In the data rows, 500 means zero.
Every row has a hidden score from 0 to 40. What is each row's score? 20 is about the middle. The score is a weighted sum of the row's numbers plus the product of two more (or one squared), each taken from its middle value.
629,606,579,619,635,449,469,620,576,389,343,461,636,506,664,646,596,656,644,490,465,504,517,429 >> 28
400,642,500,691,376,416,583,552,328,689,566,471,418,584,427,638,419,677,396,412,594,545,324,648 >> 7
609,594,487,525,608,326,369,332,374,490,314,583,606,528,618,609,489,554,599,439,460,484,462,478 >> 18
379,347,511,371,353,517,653,379,498,611,599,526,353,487,384,347,482,384,357,504,595,412,479,563 >> 23
629,592,536,417,617,441,468,670,490,382,355,421,703,463,663,589,567,376,665,471,466,537,511,494 >> 14
328,346,484,385,364,533,597,320,507,650,590,528,352,478,353,336,446,409,321,518,550,423,493,530 >> 15
351,538,491,517,284,572,578,531,635,662,440,524,479,490,393,517,521,502,359,534,685,555,748,760 >> 20
398,377,462,361,367,734,617,588,633,487,604,486,377,482,391,373,480,380,352,624,572,519,516,487 >> 22
602,597,518,567,633,498,388,640,581,294,451,501,685,501,630,585,506,588,631,467,491,540,526,484 >> 17
379,383,449,383,344,704,602,649,659,420,665,503,361,515,368,369,475,397,360,654,571,570,554,469 >> 20
429,434,442,375,704,505,452,393,440,284,760,511,420,442,431,406,438,425,662,489,469,461,492,316 >> 19
653,609,564,616,634,472,411,601,502,436,372,549,641,586,644,622,569,618,642,494,450,504,517,504 >> 22
436,460,484,432,642,508,347,460,489,521,389,490,431,500,462,458,501,443,578,482,193,435,457,558 >> 6
355,363,445,400,335,533,610,369,511,631,586,458,349,500,335,349,417,389,376,502,553,431,494,548 >> 27
610,643,524,637,602,446,472,668,524,293,393,540,654,476,653,654,551,628,613,493,516,641,501,409 >> 17
639,597,543,595,611,267,410,422,340,522,480,510,622,556,586,623,506,564,622,454,455,479,470,509 >> 34
462,497,499,770,446,379,477,487,539,654,519,549,576,530,473,474,484,639,465,202,293,481,532,847 >> 25
609,593,538,536,310,454,500,583,550,731,207,520,604,545,604,619,483,565,327,474,497,568,505,573 >> 20
419,503,520,535,326,515,708,519,520,483,659,511,512,504,398,524,536,505,319,462,723,545,523,433 >> 12
628,603,558,565,642,449,429,629,499,405,337,541,650,508,617,619,555,589,647,468,404,589,503,422 >> 19
380,689,501,425,388,526,604,757,458,620,580,487,383,503,415,705,459,417,391,462,577,636,506,597 >> 14
252,514,503,494,329,569,604,556,684,634,499,541,437,507,304,510,524,504,383,514,730,524,730,691 >> 26
594,530,491,550,614,314,333,372,364,519,436,501,638,523,602,526,445,544,623,442,443,475,542,465 >> 21
606,599,539,584,575,281,399,393,348,543,420,556,594,498,583,605,530,581,621,335,409,470,444,530 >> 21
560,484,493,261,528,689,632,416,548,325,498,513,335,416,491,481,465,192,511,674,567,454,532,362 >> 26
311,513,477,362,348,556,634,485,533,707,645,438,324,490,327,498,463,353,319,522,531,501,487,496 >> 8
617,600,521,603,610,286,382,350,358,530,353,485,610,542,614,602,538,576,593,372,376,398,399,481 >> 17
654,649,523,309,612,487,385,610,486,487,340,437,429,520,685,660,493,235,637,478,460,478,489,512 >> 17
617,612,478,566,605,307,398,389,262,527,476,517,558,549,566,611,485,644,617,386,450,409,409,469 >> 24
665,584,567,554,636,525,388,660,440,418,348,505,641,397,674,622,532,579,650,495,478,503,515,468 >> 22
467,473,720,657,512,475,584,497,506,468,479,533,557,474,475,476,657,605,503,302,821,479,483,263 >> 30
642,608,506,383,640,583,367,718,443,494,524,430,474,446,647,618,533,368,656,526,495,520,529,510 >> 24
613,598,549,379,620,483,478,590,495,684,422,509,285,441,564,578,558,306,613,462,534,500,528,559 >> 38
452,561,359,451,394,674,646,545,381,533,570,515,326,542,448,526,366,474,405,679,735,539,298,486 >> 13
349,361,462,396,336,523,597,318,514,645,672,498,368,469,332,355,463,426,365,501,561,461,451,532 >> 20
459,745,466,456,462,520,526,741,509,564,539,481,461,489,464,711,455,497,437,480,560,839,509,541 >> 18
705,481,442,536,612,499,411,484,384,511,477,488,562,519,606,489,459,577,548,298,178,456,227,394 >> 23
628,601,594,538,672,496,496,686,515,420,326,459,657,461,661,594,598,568,665,500,442,538,513,486 >> 22
372,358,424,393,327,543,592,352,513,653,673,531,364,480,366,365,483,329,320,526,559,424,548,574 >> 23
366,403,453,379,358,707,602,601,646,491,605,513,383,506,347,415,428,392,366,642,565,590,594,481 >> 21
342,364,473,361,366,518,604,332,496,651,657,638,335,464,399,358,505,374,342,522,559,409,495,588 >> 19
394,661,490,435,395,505,689,455,472,678,402,527,374,487,384,643,478,384,361,483,632,457,476,594 >> 20
608,557,502,643,613,292,369,393,270,525,470,472,571,528,649,612,518,616,605,479,485,497,452,511 >> 12
545,282,477,523,539,590,430,607,600,390,581,485,523,494,519,328,464,516,508,625,274,651,602,293 >> 20
545,352,538,550,576,556,300,560,588,356,586,455,600,478,572,342,570,477,596,460,424,503,498,408 >> 8
541,651,460,443,618,400,513,388,276,500,497,517,412,553,533,630,475,475,594,364,512,295,149,432 >> 36
377,367,406,355,342,589,597,358,498,648,639,465,346,475,364,337,435,359,341,502,555,415,499,527 >> 21
548,333,568,610,597,493,313,546,563,393,599,488,616,520,591,317,558,585,584,496,437,524,544,417 >> 14
589,581,471,635,649,496,335,621,506,410,415,542,668,475,569,592,569,588,634,526,483,507,514,519 >> 1
545,306,531,586,577,509,327,547,554,398,632,496,570,511,554,340,538,568,569,513,320,524,557,424 >> 17
531,507,423,315,518,661,623,519,395,376,545,499,338,496,510,518,459,300,497,696,650,469,375,271 >> 21
403,364,509,425,345,711,610,622,638,477,580,486,381,494,403,371,478,439,372,614,570,598,568,472 >> 20
349,526,424,313,439,627,665,511,573,440,605,461,298,522,317,519,492,279,435,528,605,533,534,433 >> 23
602,609,524,672,641,484,424,692,553,379,377,549,647,534,632,646,520,629,639,493,467,591,486,432 >> 23
448,439,585,445,427,473,755,462,509,564,577,544,461,463,413,430,600,436,425,507,785,437,502,543 >> 28
311,516,506,366,394,643,672,484,541,517,521,531,332,487,304,502,449,370,408,548,696,481,587,480 >> 20
512,321,481,309,486,727,514,554,668,347,549,488,430,416,527,344,488,271,509,662,528,539,588,279 >> 18
389,381,509,401,382,733,608,602,692,494,618,495,352,466,403,383,442,363,342,595,578,563,552,472 >> 18
467,660,474,728,437,315,518,559,375,728,515,481,468,581,459,632,461,727,413,297,529,531,343,736 >> 15
342,364,434,371,393,573,545,360,532,671,618,503,326,490,347,341,410,303,357,562,508,423,510,559 >> 20
645,593,533,565,608,282,394,385,278,528,352,518,591,516,637,597,498,573,613,442,454,454,487,492 >> 23
361,395,450,426,377,729,618,664,642,448,617,510,390,494,380,403,407,427,361,603,551,562,577,502 >> 20
341,347,457,362,351,524,632,342,533,647,643,533,368,470,375,340,431,348,337,512,571,424,493,554 >> 19
263,508,460,520,340,532,635,552,650,636,536,534,434,542,329,498,500,486,387,602,745,514,647,750 >> 22
393,690,468,468,406,522,661,463,413,669,500,465,394,540,404,672,427,459,372,505,668,491,455,605 >> 16
537,603,608,472,659,514,554,630,456,373,165,517,615,432,621,587,593,449,676,479,496,485,473,452 >> 14
548,532,404,409,532,610,623,481,293,424,621,479,316,478,527,558,414,427,528,649,648,483,277,348 >> 19
624,487,511,575,620,363,317,486,399,460,568,450,616,505,638,520,526,663,625,454,442,483,509,506 >> 20
307,353,459,407,364,483,583,384,510,629,647,454,336,482,357,350,470,365,335,519,540,446,491,585 >> 19
580,522,674,539,666,412,672,451,611,423,416,614,662,589,608,554,658,533,640,520,508,497,528,508 >> 8
460,551,410,411,443,663,674,506,323,482,622,559,292,483,484,504,395,392,439,605,601,510,373,506 >> 12
536,522,450,381,543,485,350,556,517,647,437,512,275,457,515,559,438,371,531,540,335,572,538,596 >> 30
638,582,493,596,635,469,403,604,494,345,349,466,632,536,646,618,506,632,634,462,449,541,498,451 >> 23
648,601,510,579,618,449,378,573,491,402,308,506,561,527,674,633,545,615,655,508,478,518,512,503 >> 27
594,483,570,734,541,397,387,569,481,532,492,493,578,523,572,476,520,610,531,257,183,575,414,570 >> 11
329,553,540,556,281,512,551,520,654,732,396,498,517,468,379,502,516,530,351,499,599,539,692,784 >> 21
616,606,537,602,615,518,434,640,530,367,358,543,667,464,642,635,552,619,629,519,491,517,485,472 >> 21
626,627,530,586,611,484,402,672,508,380,395,529,622,441,651,609,583,575,639,490,462,531,450,495 >> 17
565,660,565,655,503,479,721,675,495,422,492,533,602,490,579,657,588,647,498,464,566,512,482,477 >> 24
621,594,505,564,608,292,391,345,303,564,434,516,571,534,615,612,491,637,574,367,412,415,366,544 >> 19
607,604,539,631,653,486,410,635,555,423,334,479,614,567,624,633,568,619,658,517,467,540,492,497 >> 25
646,563,522,574,605,274,328,385,383,482,435,472,607,514,641,568,488,599,625,432,456,438,488,476 >> 25
383,363,430,372,367,725,624,573,620,484,548,511,389,495,362,379,444,367,364,642,595,527,578,486 >> 22
704,617,470,457,568,495,484,474,262,431,436,493,453,505,650,613,514,508,574,510,417,395,158,317 >> 28
604,601,565,594,615,237,392,335,399,595,397,518,631,475,583,597,608,579,601,359,401,450,460,532 >> 20
631,392,538,596,636,485,406,379,537,372,378,463,663,508,631,400,584,635,623,500,429,470,524,439 >> 20
432,393,460,695,400,537,540,434,524,367,587,507,687,473,375,389,450,754,376,547,529,386,502,364 >> 9
393,364,508,401,348,548,650,393,496,675,681,426,358,484,348,377,448,371,348,455,573,426,502,562 >> 20
349,359,551,396,385,529,691,386,500,621,619,468,378,540,348,367,494,395,373,492,648,478,511,528 >> 17
634,533,532,617,619,290,336,439,322,488,394,472,633,521,656,577,548,613,585,429,452,500,500,470 >> 13
594,578,431,349,615,536,248,644,500,440,381,538,532,469,592,594,447,310,592,492,425,513,498,477 >> 16
664,618,548,552,649,493,392,592,530,411,357,548,665,532,711,639,534,589,628,521,480,505,534,466 >> 24
430,616,558,591,507,499,654,643,489,606,495,466,255,516,407,632,547,568,508,519,532,525,507,544 >> 36
689,609,484,556,541,320,403,383,382,598,278,471,613,467,661,611,488,568,541,487,488,494,482,524 >> 25
280,529,503,495,351,532,658,515,656,615,544,467,404,502,287,484,519,467,342,532,662,523,627,605 >> 27
583,573,528,605,602,332,332,414,388,490,445,479,653,454,627,566,550,653,590,485,470,493,501,511 >> 12
347,371,432,391,352,570,629,378,479,643,646,483,382,517,370,349,456,376,329,498,598,460,479,577 >> 16
515,251,510,528,499,550,392,587,569,398,588,514,502,451,527,333,490,498,504,674,259,631,681,294 >> 30
408,584,471,786,345,425,569,645,347,724,603,535,434,612,374,591,452,765,367,463,551,621,427,630 >> 6
461,719,494,486,438,452,586,405,425,622,399,540,469,469,452,648,467,457,447,415,712,341,378,698 >> 10
374,351,463,384,568,561,334,337,489,619,435,461,357,501,328,330,446,382,535,510,408,436,483,544 >> 18
358,357,484,372,342,530,633,349,536,625,640,495,374,484,353,361,481,360,357,540,580,423,480,553 >> 22
595,555,560,222,609,438,497,511,510,648,352,448,301,472,601,559,597,194,631,529,491,495,544,531 >> 20
410,371,488,372,357,759,587,616,703,482,584,503,352,475,382,378,441,385,366,664,570,558,592,479 >> 24
529,547,429,363,546,649,626,479,333,347,610,502,248,501,548,533,376,306,544,586,544,459,452,437 >> 17
275,579,606,569,408,422,737,608,469,482,534,487,514,504,242,599,536,618,409,484,539,524,498,499 >> 24
642,572,503,612,641,487,385,600,512,359,355,511,629,482,601,592,520,631,657,481,399,548,526,399 >> 25
562,599,520,551,625,267,399,291,400,463,490,450,610,523,589,609,506,542,657,453,477,474,474,461 >> 24
447,594,463,735,432,344,479,538,429,673,502,498,550,607,461,555,493,735,430,206,421,540,335,760 >> 16
382,505,438,367,354,695,680,555,624,532,574,485,354,448,357,484,499,345,336,596,599,537,552,541 >> 19
613,564,575,574,620,353,305,446,365,484,476,499,577,553,665,591,573,592,624,445,467,498,487,471 >> 11
520,295,514,534,532,578,337,600,604,377,698,466,544,468,540,302,522,554,531,530,365,573,558,417 >> 15
336,316,476,390,360,570,573,378,525,608,608,496,343,526,330,311,437,393,348,523,535,423,499,525 >> 19
614,562,390,524,534,598,567,522,214,443,613,550,278,514,557,533,394,494,532,543,528,494,361,467 >> 5
273,466,634,523,351,334,540,644,853,497,652,504,519,528,250,480,653,559,314,511,465,512,459,511 >> 31
477,450,490,490,684,513,365,486,528,536,398,518,466,536,458,469,480,445,593,513,136,463,489,579 >> 9
548,238,502,570,519,504,477,252,486,509,479,512,534,489,513,285,478,519,500,529,360,154,468,415 >> 30
293,282,493,560,435,509,612,312,516,463,580,553,547,530,285,306,546,584,411,448,598,346,509,426 >> 19
593,609,575,573,611,238,369,402,338,570,395,520,611,511,583,608,580,612,606,399,465,452,468,498 >> 20
564,295,494,550,547,503,378,607,562,387,594,519,566,511,559,326,523,567,551,507,303,605,564,390 >> 23
559,580,494,526,653,414,431,213,564,477,398,482,623,417,565,609,471,491,673,480,499,514,532,531 >> 17
596,605,561,581,630,244,406,343,327,575,453,545,574,488,623,630,518,559,607,405,433,444,430,528 >> 17
585,588,515,587,397,449,723,638,542,400,597,502,633,547,610,599,526,587,399,469,633,559,539,434 >> 24
417,386,458,435,357,741,567,646,649,463,611,469,365,479,423,367,432,394,381,630,566,597,591,439 >> 20
384,403,446,366,355,736,622,655,619,459,618,492,333,477,378,402,461,387,366,606,540,572,549,463 >> 22
615,529,558,483,567,413,378,345,591,251,354,429,666,504,618,560,575,535,581,502,503,492,502,474 >> 12
290,550,495,437,359,547,661,541,569,581,556,505,351,522,295,536,507,462,359,556,709,461,542,537 >> 25
617,595,594,615,654,459,524,659,534,287,408,553,632,479,657,599,586,615,619,478,500,510,512,492 >> 20
513,534,314,452,491,578,382,496,529,613,517,504,385,481,513,505,398,455,500,665,164,522,484,713 >> 27
582,570,549,582,591,288,376,382,339,551,428,480,613,504,593,604,568,640,598,335,419,450,404,557 >> 14
357,580,513,480,402,466,663,551,513,672,592,518,291,515,330,561,524,531,373,490,651,549,461,585 >> 33
394,565,529,572,297,528,581,520,659,734,412,497,530,515,409,519,524,509,333,526,631,584,650,733 >> 21
604,556,550,601,601,299,310,436,337,556,433,491,600,555,641,556,538,630,622,386,431,463,444,532 >> 16
461,481,557,646,561,264,334,414,495,549,556,532,683,556,394,458,578,640,565,434,477,478,496,498 >> 28
380,442,435,315,350,585,605,456,496,677,632,514,329,488,334,415,407,288,303,511,552,493,543,519 >> 17
365,345,439,365,353,561,586,328,513,635,625,459,339,474,319,354,472,353,355,525,551,404,486,527 >> 23
367,353,418,367,521,536,342,392,496,667,480,463,337,484,353,346,408,397,513,534,392,478,514,595 >> 23
567,282,494,599,461,480,632,312,549,395,540,465,615,546,613,260,533,583,433,507,541,477,474,466 >> 22
625,600,563,615,641,380,461,683,471,350,345,486,654,545,639,627,542,588,640,477,478,538,469,448 >> 21
421,525,522,490,259,586,590,622,704,705,416,482,506,491,448,488,550,467,258,534,516,543,615,596 >> 16
611,517,446,377,679,511,411,344,453,278,584,355,597,411,606,526,406,364,681,498,499,484,498,489 >> 10
634,381,520,623,610,437,301,518,493,400,557,534,582,518,606,354,544,598,593,438,343,549,460,406 >> 18
582,614,549,562,623,447,369,635,540,401,345,521,626,580,611,635,544,593,645,472,425,545,517,394 >> 20
639,566,549,617,644,464,355,614,576,397,350,533,643,497,668,561,553,654,678,461,411,530,508,435 >> 30
550,534,322,553,595,580,531,494,135,466,747,531,350,504,545,541,267,544,603,520,525,541,424,490 >> 10
414,364,466,433,383,751,606,599,644,482,630,500,366,461,401,368,424,409,387,607,539,598,603,449 >> 20
522,538,497,214,517,672,597,432,520,343,423,455,348,470,534,510,517,183,526,621,646,425,463,327 >> 16
305,358,454,383,362,553,584,366,545,640,642,507,341,482,354,381,412,332,335,530,530,434,506,584 >> 15
647,605,520,589,574,273,395,352,358,571,386,551,617,511,606,620,497,624,587,336,381,423,386,529 >> 20
603,605,614,622,634,507,488,658,545,392,406,451,682,461,594,630,650,656,658,490,497,530,506,498 >> 20
345,355,494,320,359,511,603,370,454,603,606,488,340,425,345,353,476,364,363,522,565,424,428,558 >> 17
407,351,447,357,352,751,585,572,775,539,584,503,434,418,385,365,434,379,357,622,538,525,597,443 >> 25
269,508,505,489,300,499,604,531,667,722,451,505,520,529,328,520,462,527,309,493,591,492,663,635 >> 16
596,597,196,576,592,557,479,389,282,543,725,304,489,471,609,585,167,569,565,579,497,454,393,478 >> 23
360,543,522,449,358,572,763,521,451,573,640,511,518,509,341,560,514,534,336,497,532,480,532,520 >> 4
611,602,561,580,580,278,367,394,336,506,399,510,581,513,607,598,556,582,629,463,456,489,422,472 >> 21
630,651,557,604,586,470,614,686,504,339,431,523,657,541,615,660,548,655,556,459,485,515,490,493 >> 23
596,629,554,610,624,447,445,624,503,324,441,512,686,485,661,626,560,623,653,508,438,556,503,453 >> 14
382,364,467,393,362,693,587,607,619,468,581,504,340,526,393,370,497,390,379,612,583,560,558,503 >> 20
672,662,506,493,566,439,511,432,280,464,479,514,482,498,615,627,477,497,536,472,491,356,149,406 >> 16
376,636,433,414,389,567,713,458,476,627,474,480,369,484,398,620,472,447,381,528,635,482,484,573 >> 24
587,620,540,545,615,234,399,335,327,559,442,485,609,564,586,619,516,529,607,293,437,385,443,499 >> 14
596,638,473,691,460,440,470,533,357,674,382,487,533,463,562,606,496,697,446,239,421,501,298,751 >> 18
563,268,541,567,554,457,479,257,495,428,404,497,556,475,588,251,540,568,547,436,453,250,531,451 >> 26
660,594,535,515,558,328,397,340,446,568,292,537,638,452,610,608,560,591,570,469,437,427,498,521 >> 24
623,610,561,602,643,494,422,717,525,418,343,451,642,482,633,610,589,612,651,464,459,554,532,410 >> 28
629,576,588,591,613,295,423,397,515,425,405,560,638,413,664,595,561,579,662,469,507,506,497,500 >> 28
597,590,520,610,607,265,368,359,327,571,406,557,637,496,596,576,543,567,605,441,496,488,420,537 >> 16
576,528,419,337,549,659,604,519,320,288,581,462,303,522,582,518,437,299,549,546,516,487,462,433 >> 11
225,594,504,516,351,478,666,546,519,634,698,460,368,463,243,588,504,537,327,492,531,476,501,492 >> 17
279,514,486,373,378,591,666,523,627,543,557,489,350,443,283,487,498,375,386,585,719,526,593,492 >> 26
370,365,491,386,360,710,602,571,718,462,578,503,423,503,384,364,473,378,351,586,547,493,626,454 >> 18
571,300,482,522,561,522,463,247,493,458,457,417,612,472,597,236,511,615,540,515,502,457,495,466 >> 22
348,532,550,552,341,502,690,567,507,566,590,524,440,504,347,523,509,502,373,461,770,582,489,589 >> 8
466,484,565,661,463,412,691,428,508,314,446,528,715,575,443,458,548,672,457,478,551,431,487,444 >> 29
569,527,538,590,587,333,301,354,373,429,492,480,656,446,621,546,552,600,606,481,466,492,496,444 >> 6
539,268,553,487,509,609,475,216,487,476,422,474,531,437,526,237,502,484,513,529,460,432,486,462 >> 7
697,588,509,588,618,488,409,612,530,368,321,494,642,468,669,610,551,613,625,497,471,501,511,508 >> 22
405,676,484,463,408,491,670,412,399,636,439,436,396,525,427,697,438,443,396,488,648,427,426,586 >> 15
614,464,519,496,677,491,404,492,481,451,308,499,581,483,594,457,564,440,639,426,266,416,502,392 >> 9
595,663,528,575,626,511,444,666,543,366,380,510,640,501,609,632,534,628,628,506,462,521,526,441 >> 25
440,723,462,413,408,522,559,738,492,564,580,517,403,473,400,694,454,428,407,505,547,731,515,555 >> 15
455,541,487,534,310,497,652,490,543,515,611,458,513,484,458,528,503,508,343,494,830,520,494,478 >> 8
655,561,491,569,599,384,341,340,387,496,428,515,639,476,666,581,463,550,612,457,492,499,482,452 >> 14
564,579,517,256,594,491,467,574,494,692,417,469,299,481,536,574,525,213,589,496,473,524,468,547 >> 25
712,462,472,460,648,527,401,472,460,533,393,508,471,500,583,493,469,463,564,523,146,439,508,544 >> 24
460,477,497,694,414,391,422,499,582,650,534,529,619,460,469,475,446,691,449,303,319,509,637,770 >> 24
603,581,538,581,625,476,478,636,515,384,363,490,668,554,648,603,595,576,649,516,477,551,509,478 >> 20
361,510,515,526,330,513,722,476,540,517,680,507,515,521,322,505,497,512,364,487,741,494,496,464 >> 20
623,615,506,576,350,472,487,569,551,687,252,506,581,521,617,595,562,579,327,482,504,503,513,580 >> 25
426,520,518,528,290,518,600,579,685,783,426,471,491,515,364,524,471,550,269,469,542,512,562,600 >> 28
454,743,464,426,438,505,557,741,487,529,574,465,424,504,436,737,485,491,415,542,531,767,493,573 >> 14
